Here are some points, each followed by its number:
(-0.534, 0.372, 0.217, -0.115, -1.608, 0.360, -0.676, -0.116, 0.408,
 -1.235, -0.288, 0.525, -2.274, 0.160, 1.863, 1.011) 0
(-0.003, 1.011, 0.207, 0.863, -0.102, 1.152, -2.378, 0.299, -0.826,
 -0.485, 0.865, -1.257, -0.806, 0.417, -0.536, 0.794) 1
(-0.967, -0.123, 0.809, -0.690, -0.728, 0.366, -0.793, -1.138, -1.095,
 -0.794, -0.355, -0.321, -0.697, -0.343, -1.871, -0.792) 2
(-0.212, 0.150, 0.316, 0.081, 0.474, -0.194, 0.803, 0.560, -0.661,
 0.585, -0.600, -1.019, 0.068, 0.303, 0.097, -0.380) 3
(0.102, -0.542, 0.243, 1.126, 0.740, -4.806, -0.645, 1.630, -2.546,
 1.570, -1.784, -0.361, 4.056, -1.790, 1.016, -0.710) 4
(1.307, -1.213, -2.179, -1.150, -1.671, -1.674, 1.065, -0.910, 1.390,
 0.172, -0.570, 1.213, 0.151, 0.442, -0.740, -0.835) 5
(-1.538, 0.376, 0.026, -0.096, -0.127, -0.987, 0.128, 0.606, -1.963,
 -1.534, -1.455, -1.305, 0.666, 0.074, -3.133, -1.831) 6
(0.508, -0.500, -0.935, 0.520, 0.572, 1.231, 0.653, -0.324, 1.645,
 -0.608, 0.518, 1.100, 0.048, -0.109, 0.663, -0.135) 7
(-0.071, 0.649, 0.072, -0.118, -0.422, 0.252, 1.253, -0.391, 0.063,
 -0.621, 0.078, -0.687, 0.157, -0.761, 1.367, 0.503) 8
(-0.722, -0.522, 0.438, -0.013, -1.552, 1.784, 0.257, -1.687, -0.560,
 -0.530, -0.919, -0.248, -0.225, -0.956, -0.115, -1.098) 9
(0.992, 0.201, -0.404, 0.049, 0.504, 1.782, 1.003, -0.284, -0.313,
 -0.064, 2.358, -1.338, -0.674, -0.494, 1.278, 1.664) 10
(-0.136, -0.859, 0.418, -1.534, -0.249, 2.554, 2.135, -1.636, 3.014,
 0.236, -0.609, 1.992, 0.057, 0.483, -0.117, -2.014) 11
(-0.495, -0.349, -0.561, -1.710, 0.767, 0.774, 0.212, 0.330, 1.544,
 0.647, 1.104, -0.368, 0.550, 0.921, 1.146, 1.123) 12
(0.926, -0.061, -0.081, 0.529, 0.847, 0.053, 0.208, -0.376, 0.290,
 0.164, 0.734, 0.383, 0.972, 0.645, -1.692, -0.107) 13
(-0.814, 0.376, 0.265, -0.208, -1.791, -0.303, -0.436, -0.450, 0.359,
 -1.134, -0.163, 0.597, -2.118, -0.323, 1.590, 1.270) 14
(0.646, -0.237, 0.388, -1.023, -0.211, -0.630, 1.104, 0.497, -1.113,
 -0.238, 0.683, 0.128, -0.637, 0.203, 0.295, 1.768) 15
(-0.137, 0.481, 0.135, 0.598, 0.098, -0.050, 0.095, 0.003, -0.223,
 0.177, -0.377, 0.214, -0.078, -0.427, -0.751, -0.366) 16
(-0.213, 0.230, -0.189, -0.565, 0.137, 1.057, 0.462, 0.016, 0.340,
 -0.790, 0.326, -0.194, 0.158, -0.299, 0.498, -0.239) 17
(1.804, -0.089, -0.686, -0.583, 0.393, -0.585, 1.496, -0.008, 1.627,
 -0.079, 0.776, 0.539, 0.449, 0.926, 1.323, 0.879) 18
(2.602, 0.398, -0.258, -0.740, -3.765, 2.656, 0.501, -4.511, 0.184,
 2.575, 0.100, -2.093, -0.484, 1.874, 2.077, -0.877) 19
(1.022, -0.256, 0.216, 0.074, 0.458, 1.017, 0.957, -0.253, -1.600,
 0.354, -0.649, -0.864, 1.654, -0.695, 1.270, -0.710) 20
(-0.185, 0.463, -0.285, -0.373, 0.459, -0.458, 0.051, 0.816, 0.319,
 -0.328, 0.297, -0.160, 0.159, 0.303, 0.438, 0.274) 21
(0.000, -1.117, -0.313, 0.292, -0.041, -0.121, -0.867, -0.132, 0.143,
 0.566, -0.082, 0.522, 0.503, 0.463, 0.568, 0.797) 22
(0.524, -0.905, -0.171, -1.479, -0.852, -0.587, 1.797, -0.190, 0.132,
 1.249, 1.196, -0.085, 1.116, 0.839, -1.048, 0.222) 23
(-0.596, -0.242, 0.561, 0.511, -0.551, 0.145, -1.466, 0.480, -1.488,
 0.237, -0.543, -0.554, -0.173, -0.031, -0.342, 0.400) 24
(0.499, 1.118, -0.415, -1.199, 0.582, 0.399, 0.283, -0.068, 0.288,
 -0.740, 0.469, -0.960, 0.797, 0.063, -0.086, -0.848) 25
(-1.330, -1.804, 1.078, 1.041, 0.999, -1.005, 0.686, 1.402, -1.594,
 -0.170, 0.061, 1.587, 0.650, 0.100, -4.537, -0.179) 26
(-0.147, -0.086, 0.495, 0.369, 0.422, -1.704, -0.403, 0.763, -1.020,
 1.110, -0.507, -0.344, 1.502, -0.155, 0.349, -0.471) 27
(0.635, 0.605, -0.965, -0.045, 0.424, 0.380, 0.257, 0.714, -0.799,
 0.375, 1.415, -1.084, 0.498, 0.833, 0.522, 1.125) 28
(1.618, 0.799, -0.290, 0.344, 0.554, -0.702, 1.085, -0.396, 2.196,
 -0.993, 1.495, 1.058, -0.568, 1.159, -0.264, 0.983) 29
(0.779, -0.145, -0.133, -0.296, 0.192, 0.072, -0.322, 1.341, -1.119,
 -0.634, -0.090, -0.384, -0.033, 0.726, -0.190, 0.173) 30
(-0.259, 0.036, 1.290, -1.062, -0.155, -2.200, -1.886, 0.189, 0.653,
 -0.391, 0.778, -0.008, 0.726, 0.586, 0.095, -1.132) 31
(-0.015, -0.333, 0.597, 0.329, 0.466, -4.070, -1.451, 2.119, -3.142,
 -0.180, -2.443, 0.619, 2.892, -1.999, 1.260, -1.273) 32
(-1.039, 0.669, -1.114, 1.086, -0.366, -1.844, 1.595, -0.976, 1.565,
 -1.265, -0.329, -0.012, 0.673, -1.635, 0.345, -0.433) 33
(-0.500, 0.140, 0.306, -0.848, -0.400, -0.300, -0.544, 0.353, -0.704,
 1.583, -0.848, -0.584, 1.219, -0.240, 0.660, -0.996) 34
(-0.636, 0.145, 0.537, -0.583, -3.776, 0.227, -0.094, -1.879, 0.934,
 -3.370, -0.600, 0.262, -2.112, -1.732, -0.510, -0.482) 35
(0.831, -3.554, -2.406, 0.222, -1.747, 2.135, -1.439, -0.505, 0.664,
 2.942, -0.085, 1.814, 0.376, 0.407, 1.452, 2.257) 36
(0.792, -0.509, -0.144, 1.806, -0.394, -1.027, 0.273, 0.856, -0.376,
 -0.976, -1.383, 1.715, -0.922, -0.682, 1.350, 1.381) 37
(-0.174, 0.182, -1.271, -0.188, 0.504, -0.068, 2.074, 0.259, 0.678,
 -1.250, 0.283, -0.713, 0.351, 0.353, 0.321, -0.441) 38
(1.370, 0.111, -0.025, -1.044, 1.100, -0.542, 1.221, 0.895, 2.023,
 -0.272, -0.679, 1.927, 1.232, 1.656, 1.153, -0.401) 39
(1.027, 1.297, -0.479, -1.687, 0.972, 1.048, 0.574, 0.198, 0.640,
 -1.196, 1.290, -1.192, 0.979, -0.150, 0.472, -0.850) 40
(-0.533, -0.130, 0.386, 0.800, -1.204, 0.161, 0.005, -0.338, -0.024,
 0.405, -1.814, 2.024, 0.861, -0.689, -0.299, -0.528) 41
(-0.336, -0.656, -0.361, 0.262, -0.880, 1.001, 0.059, -1.301, 0.623,
 -0.438, 0.447, -0.131, -0.716, 0.162, -0.096, 0.253) 42
(2.417, 0.701, -0.601, 1.758, 2.768, 0.138, 1.305, 0.304, -0.070,
 0.426, 0.915, -0.577, 0.040, 0.392, 1.199, 2.118) 43
(-0.088, 0.873, 0.351, 1.084, 0.628, -1.072, -0.005, -0.008, 0.755,
 -0.937, 0.712, -0.253, 0.426, -0.724, 1.424, 1.534) 44
(-0.369, 0.103, 0.556, 0.011, -0.755, 0.028, -0.396, -0.874, -0.475,
 -0.362, -0.362, -0.348, -0.318, -0.521, -1.427, -0.854) 45
(-2.306, -2.314, 0.900, 0.321, 1.259, -0.803, -0.292, 1.151, -1.414,
 0.246, -0.943, 1.829, -0.512, -0.777, -5.056, -0.282) 46
(-1.286, 0.671, 1.045, 0.242, -0.522, 0.186, -0.617, -0.258, -0.389,
 0.559, -0.835, 0.248, -0.436, -0.649, -0.978, -1.165) 47
New points follow, each followed by the numbers of its two nearest points above by angle, seen from the average point of the numbered points, smallest number first.
(-1.125, -0.791, 0.520, -0.240, 1.233, 0.638, 0.032, 1.179, -1.229,
 0.043, -0.308, 0.498, -0.886, -1.406, -0.871, 0.084) >> 26 46
(1.426, 0.588, 0.697, -2.044, 1.664, 1.586, 1.068, 0.993, -0.658,
 -0.728, 1.659, -0.861, -0.923, -0.246, 3.163, 1.773) >> 10 15
(-0.748, -0.975, 1.095, -0.416, 1.437, 0.139, -0.232, 1.745, -2.583,
 1.297, -0.712, -0.121, -0.878, -0.884, -1.996, -0.197) >> 26 46
(0.312, 0.769, -0.186, -0.424, -0.508, -0.671, 0.661, -0.821, -0.150,
 -0.545, 0.083, -1.077, 0.462, 0.518, -1.444, -1.606) >> 6 45
(1.121, 0.279, 0.347, -0.949, 0.537, 0.815, 0.838, 0.414, -0.599,
 -0.407, 1.549, -0.606, -1.133, -0.248, 2.266, 1.435) >> 10 15
(-0.975, 0.645, -2.161, 1.933, -0.404, -2.911, 2.293, -1.299, 2.234,
 -1.373, -0.713, -0.302, 1.347, -2.957, 0.277, -0.884) >> 33 38
(-2.404, -0.867, 0.342, 0.139, -0.530, -1.383, -2.436, 1.428, -1.164,
 0.471, -1.477, 0.734, -0.589, -0.644, -2.637, -0.799) >> 46 47
(-0.048, 0.554, -0.049, -2.402, -0.578, 0.203, 0.149, 0.195, 0.892,
 -1.020, -0.814, 1.308, 0.433, 0.176, -0.133, -1.582) >> 11 39
(0.740, 0.475, -0.122, -0.045, 0.672, -0.396, 1.149, -0.365, 0.571,
 0.394, 0.125, 0.521, -0.135, 0.400, 0.880, 0.543) >> 18 43
(0.048, -0.210, -1.304, 0.500, -0.606, -0.528, 0.153, -0.226, 0.735,
 0.134, -0.296, -0.298, 0.419, 0.368, 0.532, 0.309) >> 5 33
(-0.275, 0.926, 0.150, 0.621, -0.140, -0.045, 0.430, -1.356, 0.453,
 -1.879, -1.003, -0.359, -1.008, -1.476, -0.738, -0.732) >> 35 45
(-0.350, 0.278, -0.187, 0.099, 1.040, 0.224, 1.149, 0.146, 0.113,
 -0.807, -0.249, -1.148, 0.233, -0.424, 0.188, -0.153) >> 17 38
(0.809, 0.265, -0.643, 0.248, -0.125, 0.313, -0.804, 0.018, -0.794,
 -0.389, 0.473, -0.536, -0.056, 0.589, -1.187, -0.366) >> 1 30
(0.601, -0.077, 0.074, -0.643, 0.546, -0.583, 0.641, 0.462, 1.083,
 0.344, -0.187, 0.817, 1.079, 0.902, 0.922, 0.326) >> 18 39
(-0.257, 1.110, 0.182, 0.365, -0.482, 1.286, -2.496, 0.398, -0.879,
 -0.879, 0.814, -1.326, -1.817, 0.786, -1.351, 0.354) >> 1 24
(-0.341, 0.616, -0.364, -0.099, 0.143, -0.656, 1.121, 0.008, 1.157,
 -0.007, 0.273, 0.009, 0.085, -0.311, -0.731, -0.585) >> 33 38
(-0.053, -0.186, 1.016, -0.031, -1.415, -0.257, -1.902, 0.035, -1.091,
 0.289, 0.342, 0.494, -1.342, 1.749, -0.730, 0.588) >> 1 24
(-0.146, 0.124, 0.085, 0.288, 0.589, -0.571, 1.286, 0.149, 1.643,
 -0.025, 0.919, 0.825, -0.763, -0.173, 0.597, 1.098) >> 18 29
(-1.222, -0.520, 0.360, 1.222, 0.341, -0.963, -0.239, 0.373, -0.464,
 0.284, 0.249, -0.594, -0.243, -0.450, 1.030, 1.134) >> 24 44
(-0.520, 1.162, -0.553, 0.347, 1.083, -1.024, 1.748, 0.041, 1.319,
 0.093, 0.642, 0.237, 0.596, -0.701, -1.137, -0.530) >> 33 38
(-0.042, -0.021, -0.110, -0.921, 0.260, 1.802, -1.308, 0.162, -0.478,
 0.624, -0.401, -0.378, 0.442, 0.061, 0.602, -0.818) >> 17 34
(0.376, -0.043, 0.110, -0.131, 0.587, -0.284, 0.720, 0.376, 0.617,
 0.230, -0.197, 0.228, 0.566, 0.363, 0.407, -0.040) >> 18 39
(0.113, 0.003, 0.169, -1.485, -0.194, 0.607, 0.122, 0.102, 0.406,
 -0.234, -0.121, 0.167, 0.097, 0.349, -0.086, -0.864) >> 11 25
(-1.726, 0.636, 0.515, -1.724, 1.040, 0.380, 0.111, 0.724, 2.245,
 0.274, -0.632, -0.566, -0.630, 1.422, -0.771, -1.897) >> 11 25
(1.180, 0.737, -0.836, 1.639, -0.574, -0.640, 1.003, -0.337, -0.239,
 -0.675, -0.568, -0.061, 0.080, -1.340, -0.490, -0.279) >> 16 33
(-0.369, 0.306, -0.083, -0.422, -0.610, -1.059, 0.984, 0.449, 0.787,
 0.038, -1.263, 0.749, 0.193, 0.006, 0.980, -0.059) >> 33 39
(0.930, 1.516, -0.985, 0.013, 0.802, 0.945, 1.303, -1.380, 1.975,
 -0.969, 1.784, -1.011, -0.670, -0.582, -0.074, -0.361) >> 29 40
(1.048, 0.248, -0.321, 0.265, 0.736, 1.514, 0.813, -0.645, -0.056,
 -0.521, 2.002, -1.134, -0.930, -0.086, 1.092, 1.632) >> 10 43
(-0.567, -0.791, 1.012, -0.497, 0.915, 0.430, 0.461, 1.468, -1.529,
 -0.005, -0.615, 0.011, -1.407, -1.182, -0.925, -0.685) >> 26 46
(0.925, 0.530, -1.126, 0.738, -0.021, -1.136, 0.285, -0.275, 0.115,
 -1.113, -0.402, 0.405, 0.226, -1.905, -0.800, -0.254) >> 16 33
(-0.483, -0.432, 0.326, -0.511, -0.859, 1.679, -0.214, -1.153, -0.380,
 -0.022, -0.641, -0.191, -0.353, -0.286, -0.009, -0.338) >> 9 42
